In the data rows, 128 means zero.
Here is a table of points, one per row:
[152 123 139 135 204 156 113 203 134 123 216 153 131 139  92 132 148  80  96 179  76 132 153 100 105 185  70 118  85 190 172 116 119 169 133 144 225  94 102  86  66  79 167 150  93  99 150 117 117 137 132 114 116 113 158  64 171 127 139 131 110 114 118 111]
[143 122 151 144 129  82 143 143 150 133 132 132 132 169 114 151 168 132   8 163 114 201 169 105 100 138 171 119 160 132 130 106  86 206 127 117 156 128 106 114 114  92 125 117 111 134 147  64 115 203  91 154 102  97 199  71 255 101 146 113  91  79  52 125]
[158  88 114 146 137 132 114 133 255 153 102 136 170  90 100 103  51  55 158 140 123 108  21 127 102 130 106 163 138 135 128 147 102  83  78 133 126 143 134 146 149  88  65 147  63 127 122 117 157 124 170 144 101 152 179 212 144 178 157 159  98 136 157 114]
[142 203  86 112 143 105 116 131 223 101  94 113 125 146 124 117  99 116 123 159 122 149  75 165 122 133 146 148 121 149  92 100 197 176 135 131 234  98  77  48 136  99  91 138 114 151 143  63  76 134 120 204 187 113 152  91 171 149 151 151 111  91  49 131]
[ 75 179  74 160 129 103 124 103  40 115 159  64 147 130 150  97  82 168 177 144 112 143 123 137 174 182 106 103  79 159 129  81 132 129  75 119 199 172 147 158 149 115  99 164  64 104 125 148 168 140 107 181 145  85 130 117 155 163 137 126 112 145  87 146]
[ 94 214  92 122 122 115  93 143 150 195 162 102 140 101 142 160 109 131  80  80 109 183  69 133 133 151  87  99 117 149 142 156 148 112  69 130  33 181 145  74 153 141 228 187  79 152 133  71 107 206 148 120  93  88 143 113 143 144 174 114 116 135 103 125]
[ 62 169 100 178 126 113 123 135 135 138 177  76  99 133 109  96 149 122 154 129 138 128 165 114 156 158  96 126  57 117 138 107 110 148 123  90 133 197 146 123 141 121 177 167  90  97 131 149 179 151 115 122  98  74 196 135 202 138 146 102 153 122  77 118]
[ 93 146 105 154 127  79 131 144 245 164 105  64 112  83  70  93  94 150 158 106 205 221  79 109 126 155  53 130 125 109  91 145 138 184 110 146 111 135 132  59 149 114 156 162 151 147 120  96 100 143 128 158 119  95 162 187 182 131 132 170 143 132  83 132]
[159 137 116 150 145  92 158 135 197 102 142  97 138 128 114  93  92 127 121 185  92 124 123 125 140 158  91 135 103 111 105  73 166 219 147 114 154 110 164 150  97 107  65  70 111 113 112 255 196 123  77 187 123 151  87 189 188 139 109 126 126 144  60 108]
[161 196  86 104 149 112 112 154 206 136 126 139 148 140 135 195  92 157  65 148  82 132  60 137  91 106 142 132 128 144 120  99 211 211 116 110  70 126 165  77 200 134 147  94  71 166 116 191 153 174  97 153 145 122  62 206 144 125 137 111  87 105  75  99]
[205  76 140 132 186 157 145 195 109 136 199 162 142 137 104 122 107  84 144 162  71  94 130 122 143 190  94 104  78 156 208 105 103  87 134 125 215 109 126 121 106  84 100 140 110 106 149 211 118 126  94 155 120 142 110  68 198 137 155 102 122 103  70  80]
[219 145 150 147 151 109 147 142 169 169 163 168 171 112 104 125  80 103  88 152 106 201  70 119  95 167 111 123 129 147 152 141  75 106  83 103  25 125 186 160  59 115  86 152  93 132  99 168 153 208 156 103  79 108 126 107 124 167 159 131 109 133 141  78]
[ 97 151 100 146 136  68 140 127 133 125 183  77 146 115 164 119 154 154  90 145 127 148  93 114 125 129 126 132 125 126  67 115 180 159 139 179 101 105 109  52 217 109 127 153 110 170 139   0 124  93 110 117 133 189 149 181 100  88 130 174  80  94 123 172]
[ 58 198  89 127 103 114 113  78 141 106 113  91 163 124 190 136 118 118 107 147  92 172  54 175 148 121 164 151 126 125  85 146 147 120 105 118  70 160 158  52 227 125 129 142  59 156 133  62 158 116 114 137 133 152 108 222  72 123 136 161  85 122 140 137]
[141 170 128 118 128 119 150 138 198 138  83 142 146 117 151  85  83  62  62 158 100 177  93 158 132 173 146 149 129 114  92 118 144 124  62 155 236  89  58 146 199 105 117 143 132 127 141  17  84 112 108 178 134 140 142  80 165 138 159 180 108  98  54 142]
[110 172  94 176  94 110 127 115  82 164 121  96 155  97 112  96 109 103 199 107 171 207  47 131 143 146 104 132 116 144  93 139 114 105  81 127  80 172 144 129 164 108 156 183  91 118 133   5 127 180 125 132  82  93 213 117 123 164 137 177 115 125 139 153]
[110 140 134 160 138 110 110 158  93 174 215 113 158 101 136 100  92 121 165 122 119 155  52 106 119 147 114 133 111 135 118  91  90 125  59 127  96 167 171 171 146 108 122 202  72 138  94  92 169 187 161 114  59 123 144 150 133 189 171 106 100 137 132  93]
[165  95 153 126 161 200 127 148 112 100 140 135 111 158 129 102 149  48 125 139  82 115 107 105 156 187 117 130  93 180 157  94  97 100 106 120 255 126  71 147 157  86 101 162 105 134 134 112 184  85  91 149 125 160 120  80 160 117 161 130 104 118  68 110]
[168 144 124 135 140  91 126 132 186 154 163 141 137 151 109 144 152 103   9 146 129 147 153  92 106 149 145 117 174 133 192 121 117 217 115 110 126 108 107 120 190 129 142  87 146 153 147  38 128 163  83 109 132 136 178 101 145  84 147 121  81  66   0 169]
[138 222  77 122 143 127 131 147 247 112 105 139 124 160 103 141 120 169 113 144  94 144  76 139 121 134  85 125  95 128 108 107 212 231 117 115  90 128 182  78 136 126  96  83  58 117 132 184 183 145  77 171 178 138  93 179 147 119 103 131 127 123  51  98]
[173 199 123  98 171 142 140 189 166 131 151 151 114 152 116 115 181  61 103 126 111 177 137 125 134 168 110 143 100 169 101 103 124 192 171 121 104 118 124  13  84 135 204 149 152 160 128  56  88 192 128  89  86  84 125  33 110 135 146 122 135 139  82  86]
[175 202 108 115 172 148 127 194 176 154 189 160 105 135  96 127 155  83  89 159  88  96 118 124 111 162  48 129  90 178 171 130 111 167 119 119  77 134 104  27 143 100 243 139 128 147 151 101  53 165 118 121 116 107 156  55 133 123 166 130 141 124  97 106]
[105 122 107 129 129 110 136 137 192 147 119  82 127 107 103 133 160 135 101 154 161 160 124 102 120 148 110 129 147 134 102 144 129 231 103 156 122 113 105   0 237  78 185 138 110 179 144  14  90 106 111 120 130 181 139 165 167 102 141 142  91  87 107 159]
[159 224  91 128 142 135 118 177 255 143 102 146 135 127  83 120  96  58 205 120 127 200  76 148 122 144  74 144 107 168 147 168 137 133  56 122 129 136 126  78  94  84 119 159 103  98 156  66  81 175 161 122 128  99 203 100 137 156 143 160 111 112 113 104]
[106 110  99 139 152  81 107 159 221 109 159  71 156 118 104 115 102 134 173 188 131  83  76 111 142 133  82 156 115  97 108 100 160 161 122 116 172 122  78 117 233  90  91 160  56 172 132  55 112 101 145 150 132 190 152 191 125 149 131 145  93 102 159 170]
[148 183 147 117 119 139 128 190 184 112 145 193 117 156 135 115 209  52  99 152 130 185 131 107 150 131  88 143  87 134 108 143 137 167 175 127  62 119 116  58 104 115 198 151 173 143 113  82 110 174  85  79  63 110 117 121 108 109 171 114 155 131  56 106]
[145 101 157 171 120  95 167  85 135 109 113 125 141 161 157 128 148  85  65 162 129 228 146  77 135 167 157 133 152 107 122 137  76 191 139  88 133 148 104 127  95  98 115 128 146 149 117  92 146 201 123 104  64 134 168  65 157 127 172  83 114 105  71 108]
[167 162  98 133 173 102 116 153 255 122 116  99 144 123 118 111  80 125 100 161  65 103  90 139 118 141  90 132 110 123 143  78 194 189  91 109 187 123 137 132 110 110 127  96 104 114 129 255 163 104 101 197 167 141  74 210 183 119 127 123 136 135  67  98]
[ 54 174  87 187 121  95 147 144 204  85  93  55 132 135 132  76 122 143 112 137 132 184 115 134 137 158  96 151  89 122  82 108 200 198 143 125 164 132 132 124 174 114  92  86 108 113 129 207 194  97  53 170 142 147  95 188 152 100 124 133 152 137  61 125]
[142 125 133 128 140 109 157 147 221 106  88 170 105 156 133  87 210  60  46 130 162 253 144 127 141 119 156 138  96 140 131 148 100 147 206 132  65 123 102  34  99 127 164 113 175 127 125 104 135 184  81 110  73 123 137 107  85 121 152 136 160 103  34 112]
[ 91 144  86 137 110  84 150 103  96 108 187  89 167 123 145 140 104 187 104 184  98 120  91 134 140 134 138 149 147 120  74  98 150 165 139 167 112 117  87  41 220  82 105 130  85 158 156  42 132  94 122 135 116 170 137 186 110  92 129 170  77 141 175 176]
[108 120  99 162 120 107 167 143 242 110 106 127 125 159 105  89 153  76 175 124 134 195 120 103 133 153  80 141  75  98  92 118 174 203 194 126 137 119 161 108 120 112  98  74 126  93 110 198 197 120  81 136 118 145 128 218 145 106 113 161 151 130  44  98]
[168 162 109 144 138 105 126 176 196 182 123  88 115 109  87 157 146 161  83 101 137 173 131  98 108 128 106 135 123 160 130 110 151 156 141 154 104  88  91  19 211 116 208 133 146 190 139  18  98 134 126 133 130 141 148 157 186  74 161 125 101  88  55 137]
[169 109 184 126 133 152 136 126 144 102  89 170 154 170 119 122 186  34  68 167 132 163  99  99 121 106 180 151 148 121 108 124 136 115 198 115  82 156 136 139  82 107 104 140 133 130 113  72 169 185  99  90  59 145 151  63 129 114 166 108 147 123  79  89]
[132 212  94 186  95 114 135 146  40 137 130  88 146 119 178  96 126  97 113 139 103 208 105 143 159 164 146 125  83 138  69 101 164 144 130 148  85 142 150 127 143 145 187 121 129 123  95 151 159 183  96 143  87 116  33  96  87 148 161 118 146 152  96  94]
[122 120 115 143 153 130 131 163 207 106 112 127 118 175 109 103 168  72 174 134 129 165  85  92 158 144  72 147  69 119 135 136 167 150 178  90 177 149 151 182  98  99  77  84 102  74 127 215 197 120  76 130 125 132 158 148 169 123 118 126 157 134  63  88]
[ 78 114  97 133 146  71 129 135 176  87 193  88 141 119 120 104 101 155 141 197 106 130  92  86 138 162 120 151 132 139  97  99 143 149 135 110 228 137  80 106 210  95  73 141  52 163 130  56 163  66 124 148 126 189 149 184 128 150 117 152  93 128 140 170]
[103 159 107 146 127 104 116 121 169 173 108  92 171  85 115 135  64 131 156 112 140 224  48 163 137 160 114 118 151 138 111 120  98  84  48 133  27 166 133  68 174 103 199 164  91 144 132  80  73 182 162 134 104 101 177 167 140 138 159 152 118 118 117 134]
[133 102 117 100 162  90  84 136 214 105 165 114 147 111 112 118  57 172 118 184 117  97  76 131 122 128 133 123 123 149 164  78 153 106  98 113 215 126  92  83 206 114 107 166  56 172 136  76 107 128 185 201 125 137 117 178 132 184 160 126  96 113  96 155]
These points spread out most along one direction. Take the direction at right angles to it along which they spread out most. Go by this last direction. How far along it is each point below, from 0 to 99? 50 is the average, and the first point above lies past it. One standard deviation of the points above along it is 16.
[ 91 144  86 137 110  84 150 103  96 108 187  89 167 123 145 140 104 187 104 184  98 120  91 134 140 134 138 149 147 120  74  98 150 165 139 167 112 117  87  41 220  82 105 130  85 158 156  42 132  94 122 135 116 170 137 186 110  92 129 170  77 141 175 176] --> 26
[133 102 117 100 162  90  84 136 214 105 165 114 147 111 112 118  57 172 118 184 117  97  76 131 122 128 133 123 123 149 164  78 153 106  98 113 215 126  92  83 206 114 107 166  56 172 136  76 107 128 185 201 125 137 117 178 132 184 160 126  96 113  96 155] --> 39
[ 54 174  87 187 121  95 147 144 204  85  93  55 132 135 132  76 122 143 112 137 132 184 115 134 137 158  96 151  89 122  82 108 200 198 143 125 164 132 132 124 174 114  92  86 108 113 129 207 194  97  53 170 142 147  95 188 152 100 124 133 152 137  61 125] --> 64
[165  95 153 126 161 200 127 148 112 100 140 135 111 158 129 102 149  48 125 139  82 115 107 105 156 187 117 130  93 180 157  94  97 100 106 120 255 126  71 147 157  86 101 162 105 134 134 112 184  85  91 149 125 160 120  80 160 117 161 130 104 118  68 110] --> 66
[145 101 157 171 120  95 167  85 135 109 113 125 141 161 157 128 148  85  65 162 129 228 146  77 135 167 157 133 152 107 122 137  76 191 139  88 133 148 104 127  95  98 115 128 146 149 117  92 146 201 123 104  64 134 168  65 157 127 172  83 114 105  71 108] --> 58
[173 199 123  98 171 142 140 189 166 131 151 151 114 152 116 115 181  61 103 126 111 177 137 125 134 168 110 143 100 169 101 103 124 192 171 121 104 118 124  13  84 135 204 149 152 160 128  56  88 192 128  89  86  84 125  33 110 135 146 122 135 139  82  86] --> 53
[ 94 214  92 122 122 115  93 143 150 195 162 102 140 101 142 160 109 131  80  80 109 183  69 133 133 151  87  99 117 149 142 156 148 112  69 130  33 181 145  74 153 141 228 187  79 152 133  71 107 206 148 120  93  88 143 113 143 144 174 114 116 135 103 125] --> 30
[ 62 169 100 178 126 113 123 135 135 138 177  76  99 133 109  96 149 122 154 129 138 128 165 114 156 158  96 126  57 117 138 107 110 148 123  90 133 197 146 123 141 121 177 167  90  97 131 149 179 151 115 122  98  74 196 135 202 138 146 102 153 122  77 118] --> 56
[110 172  94 176  94 110 127 115  82 164 121  96 155  97 112  96 109 103 199 107 171 207  47 131 143 146 104 132 116 144  93 139 114 105  81 127  80 172 144 129 164 108 156 183  91 118 133   5 127 180 125 132  82  93 213 117 123 164 137 177 115 125 139 153] --> 26
[167 162  98 133 173 102 116 153 255 122 116  99 144 123 118 111  80 125 100 161  65 103  90 139 118 141  90 132 110 123 143  78 194 189  91 109 187 123 137 132 110 110 127  96 104 114 129 255 163 104 101 197 167 141  74 210 183 119 127 123 136 135  67  98] --> 74
[161 196  86 104 149 112 112 154 206 136 126 139 148 140 135 195  92 157  65 148  82 132  60 137  91 106 142 132 128 144 120  99 211 211 116 110  70 126 165  77 200 134 147  94  71 166 116 191 153 174  97 153 145 122  62 206 144 125 137 111  87 105  75  99] --> 53
[168 144 124 135 140  91 126 132 186 154 163 141 137 151 109 144 152 103   9 146 129 147 153  92 106 149 145 117 174 133 192 121 117 217 115 110 126 108 107 120 190 129 142  87 146 153 147  38 128 163  83 109 132 136 178 101 145  84 147 121  81  66   0 169] --> 49
[152 123 139 135 204 156 113 203 134 123 216 153 131 139  92 132 148  80  96 179  76 132 153 100 105 185  70 118  85 190 172 116 119 169 133 144 225  94 102  86  66  79 167 150  93  99 150 117 117 137 132 114 116 113 158  64 171 127 139 131 110 114 118 111] --> 65
[108 120  99 162 120 107 167 143 242 110 106 127 125 159 105  89 153  76 175 124 134 195 120 103 133 153  80 141  75  98  92 118 174 203 194 126 137 119 161 108 120 112  98  74 126  93 110 198 197 120  81 136 118 145 128 218 145 106 113 161 151 130  44  98] --> 73
[159 224  91 128 142 135 118 177 255 143 102 146 135 127  83 120  96  58 205 120 127 200  76 148 122 144  74 144 107 168 147 168 137 133  56 122 129 136 126  78  94  84 119 159 103  98 156  66  81 175 161 122 128  99 203 100 137 156 143 160 111 112 113 104] --> 45
